(in the rows, 128 means zero)
These are runs of 8 systems, one row a step. Runs of the same system follow the same rule from any start.
Lod, trace 1:
[[ 60 129  64 116  75  71  78  67 136 150 173 137 121 138 201 100 158 120]
 [ 78  55 158 150  85 106 138 100  73 126 207  80 121 134 129  56 146  98]
 [ 98  94 127  89  66 142 118 169 131  84 155 123  80 134 203  49 166 167]
 [123 119 161 149  65 160 123  70 130 201 144 103  62 168 170  78 146 177]
 [150  90 210 116 162 174 170 143 105 116 164  81  80 142 131  54 115 192]
 [124 153 142 115 128 177 143 174 146 143  77 133  24 123 163 124 125 218]
 [141 185 186 138 197 162 159  68 113 197 119 124  69 152 110 140 115 165]
 [105 154 161 121 225 129 170 186 105 106 117 144 110 110  65 134  97 189]]
San, trace 2:
[[113 144  94 158 111 155 125 130 124 138  73 149 105 115 127 151  97 155]
 [116 144 123 118 166 156 143 118  91  86 118 117  99  97 149 134 106 107]
 [ 79 124  79 146  96 110 111 113 109 122 122 132 117 105 142 139 123  98]
 [121 123 121 149 128 161 129  80 111 139 126 104  99 125 158 111  90 153]
 [110  93 125 118 133 115 131 134 113 106 161  81 107  96 151 115 122  97]
 [127 110 110 135  77 118 103  90 139 147 145 117 135 142 163 111 138 121]
 [147 103 148 114 147 126 129 118 155 152 153  88 107 131 152 112 112 167]
 [145 100 135  99 104 115 122 166 152 105 150 113 137 130 151 113 162 111]]
Kaza, trace 3 (8 x 18):
[[104  90  57  79 129  58  89 167 176  92 165 106 148  84 188 142 124 109]
 [139 125  91 131  61 103  76  49 170 180 152 132 171 169 177 119 152 114]
 [136  96 103  84 176 108 106  95 156  89 190 111 185 140 179  72  88 179]
 [191 101  94 110  72 152  91 142 207 134  99 120 144 142 192 126 118 171]
 [189 172 160  83 176 155 124  62 160 153 145 131 134 177 176 110 135 163]
 [197  86 180  92 144 144 143 192 182 124 143  88 127 140 130 108 128 180]
 [187 173 169  81 113 154 129 165 163 123  98 161 114 160 151 141 200 112]
 [145 160 186  93 191  80 143 152 157 171 165 134 138 152  79 146 172 135]]
fimis, trace 4 (8 x 18):
[[115  70 107 101 140  88 131 209 150  95 150  67 104  66 144 147 116 102]
 [150 104  87  74 121 126  93 111 176  99 158 100 131 123 232  99 118 151]
 [128  54 114 132 127  66 109 133 173 155 192  82 179 132 110 106  98 167]
 [174 109 133  76 178 117 133 216 193  93 122 109 141 109 134 142 114 172]
 [183 142 105  98 124 127  91  92 203 147 132 151 183 175 171 110 121 191]
 [153 109 149 140 140  72 124 166 175 174 143 135 199 152  46 148 132 152]
 [182 186 129  84 158 139 127 182 174 102  73 179 148 134 122 176 155 127]
 [158 164 107 141  84 119  92  62 152 162 116 180 198 180 128 140 158 107]]
Kaza, trace 5:
[[116 160  80 131 150 145 113  96 135 125  96 148 119 122 162 140  86 169]
 [152 105 147 162 129 166 138  94 128 157 124  98 124 139 120 112  83 171]
 [155 126 143 111 136 186 148 148 113  83 102 115  91 117 161 112 114 140]
 [134 152 158 123 132 141 141 133 138 176 112 109  54 127 144 149 149 136]
 [116 123 191 123 130 131 158 145  96 123 157 122 103 145 101  91 163 126]
 [ 90 136 125 112 111 105 130 201 127 106 118 157 102 117 115 131 168 131]
 [ 88 163 124 148 116  94 121 113 117 166 126 176 142 152  85 138 156 133]
 [101 111 110 145 147 111 133 142 108  96 133 151 184 124  78 113  96 149]]
Veg, trace 6 (8 x 18):
[[131 174 114  53 178  76 113 152 171 130 145 125  99 104 178 179 176  83]
 [186 118 122 171  53 154 118 135 146 152  71 126 155 131 101 177 139  69]
 [150 160 156  80 176 103 132  95 119 109 171 127 159 138 146 136 171  48]
 [149  93  76 126  67 119 100 166 160  94 104 121 160 101 149 158 132  77]
 [181 129 143 127 137 149 124  53 118 119 148 113 183 153 148 117 118  83]
 [127  86  96 103 127  72 105 150 166 114 173 103 177 115 144 130 131 113]
 [193  89 142 130  88 166 120 110 159 128 129  95 144 147 162 102 116 138]
 [125 123 123 107 140  78 104  91 168 176 177 107 142 148 150 122 136 140]]
San, trace 7:
[[129 115 123 107 109 125 111 115 138 110 159 139 150 156 160  75 144 154]
 [130  98 124 116 140 103 120 141 159 126 155 120 161 138 124 101 108 182]
 [169  99 128 115 120 130 121 149 155  97 135 126 186 140 122 112 119 132]
 [166 131 115 115 145 105 112 124 168 136 129 133 184 136 116 156 122 124]
 [176 134 128 127 134 140 128 159 167 136  91 126 139 122 115 171 119 132]
 [156 169 126 106 147 132 128 147 143 118  95 146 123 121 137 171 149  97]
 [112 172 106 124 128 130 122 142 135 138  88 163  96 118 130 166 136 137]
 [106 164 120 123 148 161 139 139 103 101  94 151  88 116 141 130 122 146]]
kava, trace 8 (8 x 18):
[[104  83 154 180  63  98 136 173 121 175 130 114 119 129  52 135 153 110]
 [168 116 140 106 110 157 123  96 108  61 150 142 198 159 154  76 143  92]
 [ 97  93  89 159 128  70 102 105 159 178 154 120 169 130 101 132  89 173]
 [194  97 200 135 128 157 151 114 126 150 151  71 125 143 117 119 138  93]
 [151 118  93  75 159  96 101 151 186  98 151 124 171 118 172 131 117 147]
 [142 128 127 151  98 141 118 106 166 206 107  99  74 133 148 151 118 166]
 [168 165 179  78 144 130 140 171 149 121 125 147 119 152 129 134 192 114]
 [127 126  69 131  78 138 100 168 162 103  75 165 139 122 147 132 119 167]]
velif, trace 9 (8 x 18):
[[117 115 159 135 112 118 138 154 119 126 144 150 146 156  89  90 151 158]
 [120 104 151 144 104 148 138 130 108 116 138 140 139 152 106  78 125 167]
 [127  94 158 149 125 150 146 114 104 130 150 106 125 142 111  81 107 161]
 [138  78 143 148 118 144 138 132 123 132 142  81 115 119 129 102  99 147]
 [133  85 141 136 101 137 133 135 129 145 142  75  89 114 148 119 126 118]
 [128  92 135 136  95 105 127 145 142 156 145  85 105 113 131 140 147  97]
 [123 104 135 119  86  97 119 159 144 134 144 116 129 123 129 130 172  90]
 [102 123 129 118  92  88 115 142 130 127 151 146 145 143 123 114 179 105]]
kava, trace 10, 8 rows:
[[ 57 106  84 142 146  86 116 109 134 165 157 109  98 111 138 111  83 203]
 [145 115 218 123 142 161 171 137  98 135 156  82  63 137 123  93 151 127]
 [115 118  98  74 160 124 121 176 147  56 142 141 137 116 172  92 114 185]
 [100 137 133 164 122 160 134 101 120 184 106 124  62 138 129 113  96 213]
 [145 156 197  96 182 148 170 179 105  94 131 144 113 142  91 110 157 136]
 [114 119  70 133 131 162 119 155 128  68  82 147 139 101 145 120  65 184]
 [110 178 155 162 175 148 150  70  95 176 113 137  90 138  96 145 103 149]
 [137 125 150 110 177 131 160 200 102  68 119 119 128  91  91 150 128  87]]
velif, trace 11:
[[179 151 181  86 111 162 140 158 122  82 125 156 142 162 139 103 200  93]
 [ 37 138 100 140 135  82 121 124 107 140 150 165 122 132 102 102 124 182]
 [194 119 159 148 114 169 131  99 134 124 116 137 194 172 101 107 115 137]
 [ 95 114 145 105 177 136 150 146 103  90 156 108  90 114 144  84 104 177]
 [141 104 110 172  87 158 117  84 144 176 106 103 115 130 141 131  85 157]
 [165 111 178 111 165 129 153 149 136 139 149  73  97 113 127 142 135  98]
 [ 98 103  90 134  79 110 110 177 150 134 106 117  90  99 149 148 135 135]
 [140 148 157 137  92 118 128 113 122 167 130 132 120 146 114 150 184  67]]
Veg, trace 12, 8 rows:
[[113 171  82 109 128 112 101 127 153 131  99 162 116 120 161 165 136 134]
 [156 141 144 149 126 136 137 129 125 128 106 158 177 151  71 142 131 116]
 [145 149 125  80 179 123 130 161 140  85 126 133 133 110 147 144 132 116]
 [158 123 104 154 122 143 120 121 146 140  91 110 139 106 124 171  89 113]
 [145 120 165 122 171 106 145 119 121 135 160  99 144 124 101 140 129  93]
 [138  99 119 117 105 123 124 164 143 118 127  90  98  97 159 142 136  97]
 [135 126 136 151 103 140 124  70 114 161 136 108 122 140 139 130 134  91]
 [101 112 132 115 108  84 123 142 123 119 168 128 143 131 121 110 164  99]]
kar, trace 13, 8 rows:
[[163 117 124 133 150 172 136 123 138 123  99  92  99 105 157 142  76 150]
 [143 118 118 124 136 118 120 126 161 169 124  74  83  99 159 172 114 116]
 [119 107 125 115  79 121 123 166 140 136 126  98  72 105 163 140 162 101]
 [112 151 133 114  75 116 116 143 144 158 121 155  86 149 149 126 193 129]
 [ 79 138 138 141  90  86 121 124 109 153 151 161 136 152  97 110 181 119]
 [ 95 131 152 136 119 130 142 123  84  98 147 171 156 160  96  71 148 148]
 [125 141 138 147 165 142 139  95 110 129 132 158 172 156  89 100  93 187]
 [146  99 140 150 184 135 148 109 111 117 146  93 162 114  95 121  60 143]]
kar, trace 14 (8 x 18):
[[ 97 131 105 169 100 127 121 120 128 161 101 151 125 132 100 133 110 170]
 [132 116 169 132 143 128 145  94  97 134 167  99 127 136 119 103 134 100]
 [105 121 116 123 143 138 132 155 128 112 118 136 107 117 136 106 102 191]
 [159 117 150 153 120 144 132 101 142 174 123 105 126 142 113 139 114 132]
 [109 109 138 111 155 101 140 159 130 123 159  98 101 104 128 124 129 128]
 [146 123 135 136  92 158 131 161 144 132  92 136 102 135 129 129 133 155]
 [126 149 151 125 140  98 130 120 138 170 143 125 116 136 110 151 155 114]
 [ 99 110 136 135 109 123 140 176 104 102 126 134 118 117 104 118 143 120]]
fimis, trace 15:
[[145 167  91 102 153  97 100 127 185 153 110 167 166 143 131 163 129 164]
 [166 124 136 131  84 107 113 159 168 151 114 154 179 159  91 145 170 115]
 [136 176 115  99 156  95 118 143 139 111 118 174 172 134 108 163 159  91]
 [151 139  96 142  84 133 106 117 137 116  93 157 178 134 124 158 141  74]
 [141 134 135 128 140 104 128 110 111 118 143 121 169 123 107 153 148  40]
 [143 136  94 134 131 131 120 115 126 119 102 110 129  91 144 180 111  60]
 [148 117 128 127 111 123 118  91 133 148 148  84 115 118 161 144 139  61]
 [109 113 111 122 143  87 120 125 143 157 146  82 100  89 144 165 120  94]]
Lod, trace 16:
[[189 132  91  69 142 135 101 151 179  67 115 130 174 114 190 147 126 102]
 [146  94  98 164  89  90 104 104 171 199 121  85 139 112 117 186 109  93]
 [168  97 157  89 155 109 141 161 130  90 165  79 148 104 134 135 149  50]
 [125 118  96 106  82  76  96 184 194 158 123 130 117 120 145 159 167 130]
 [163 124 185 137  95 119 134 109 125 169 152 109 137 156 101 133 184  60]
 [158  92 154  96 110 112 130 204 168 102 141 133 165 147 108  98 159 160]
 [172 132 138 149  53 167 121 147 149 155  76 141 113 151 131 143 159 122]
 [207 115 172 123 149 155 135 104 157 137 139 112 176 163 116 114 114 145]]

Name the system that made each run.
trace 17, 2 rows:
[[105 135 153 120 218 108 162 140  89 102 153 102 115  93  89 145 105 100]
 [132 108  66 153  77 163 107 138 135  94  74 134 139 102 155 141  87 125]]
	velif
trace 18:
[[135 117  99 174  79 171 122 146 129 116  66 164 155 137 101 125  96 172]
 [153 151 164 111 187 113 138  69 125 153 167 103 145 140 125 141 132  94]]
	kar
trace 19:
[[152 171 136 115 145 142 130  99 118 127 115 131 119 126 146 161 151  65]
 [ 96 150 113 141 117 111 123 139 136 170 104 128  72 110 126 163 135 136]]
	San
trace 20, 2 rows:
[[ 35 163 115 150 163  62 119  55  93 181 179 161 136 148  92 112 130 155]
 [ 98  63 146 176 103 167 150 108  54  75 152 114 156 134  98  42  82 148]]
	kar
trace 21 (2 x 18):
[[ 52 133  88 141 118 108 131 188 117 128  94 133  50  77 126 161 121 139]
 [158 152 143 171  81 146 131 109 112 161  81 144 141 141  84 175 156  55]]
	velif
trace 22, 2 rows:
[[ 80 117  92 149 144 119 132 139 101  94 121 147 148 106 104 117  83 153]
 [124 113 136 138 167 161 150 132  99  90 126 121 126 116 119 101  77 168]]
	Veg
trace 23, 2 rows:
[[ 93 132 112 106  77 101  97 115 142 131 160 167 140 168 165  75 177 163]
 [ 77  95 108 140 122  82 131 192 114  86 145 155 175 117  71 110 125 146]]
	fimis
trace 24, 2 rows:
[[166 110 161 106  89 117 123 175 158 115 141 140 168 162 114 108 182 120]
 [154 161 147 106 153 104 121 125 167 159 139 163 169 169 103 133 149 167]]
	San
trace 25, 2 rows:
[[161  84 121 120 143 125 130 159 145  94 132  96 163 102 121 138  98 111]
 [164 133  97 127 109 118 102 105 160 138 116 131 171 133 142 161 129  93]]
	San
trace 26:
[[102 155 137 160 123 114 132 113 129 197 114 140  99 141  86 155 137 150]
 [112 153 169 111 130 124 151 183 112 114 120 155  96 134  98 125 178 125]]
	Veg
trace 27:
[[139 148 103 148  94 155 110  74 114 118 104 161 166 148 139 124 121 111]
 [127 142 140 106 200 116 140 105 109 104 159 119 149 121 122 122 106 119]]
	velif
trace 28 (2 x 18):
[[100 155 165 104 123  50 130 187 163 205 153 132  75 133  95 171 219 108]
 [ 85 122 164 123 107  70 135 155  97 106 181 179 195 166  59  84 200  99]]
	Kaza
trace 29 (2 x 18):
[[126 122 129  83 111  68  99 140 183 155 178 132 139 155 159 111 180 149]
 [154  90 145 132  47 138 115 158 170 159 125 119 116 159 141  98 157 166]]
	kava
trace 30 (2 x 18):
[[102 125 115 149 104 114 130 194 121  98  98 178 165 126  65 132 138 140]
 [151 162 133 103 127 163 130 125 102  58 109 179 172 149 138 104 152 100]]
	fimis
trace 31 (2 x 18):
[[109  86  94  86 124 100 115 143 127  72 174  78 116  82 201 116 137  61]
 [121 111  70 135  57 119  76  72 174 170 135 125 134 147 197 108 120 164]]
	San
trace 32 (2 x 18):
[[127  89 130 135 152 101 138 129 106 109 162  80 151  95 109 146 113  50]
 [117 104  88 115 134 108 108  81 132 122 162  80 124  98 190 129 104  89]]
	kava
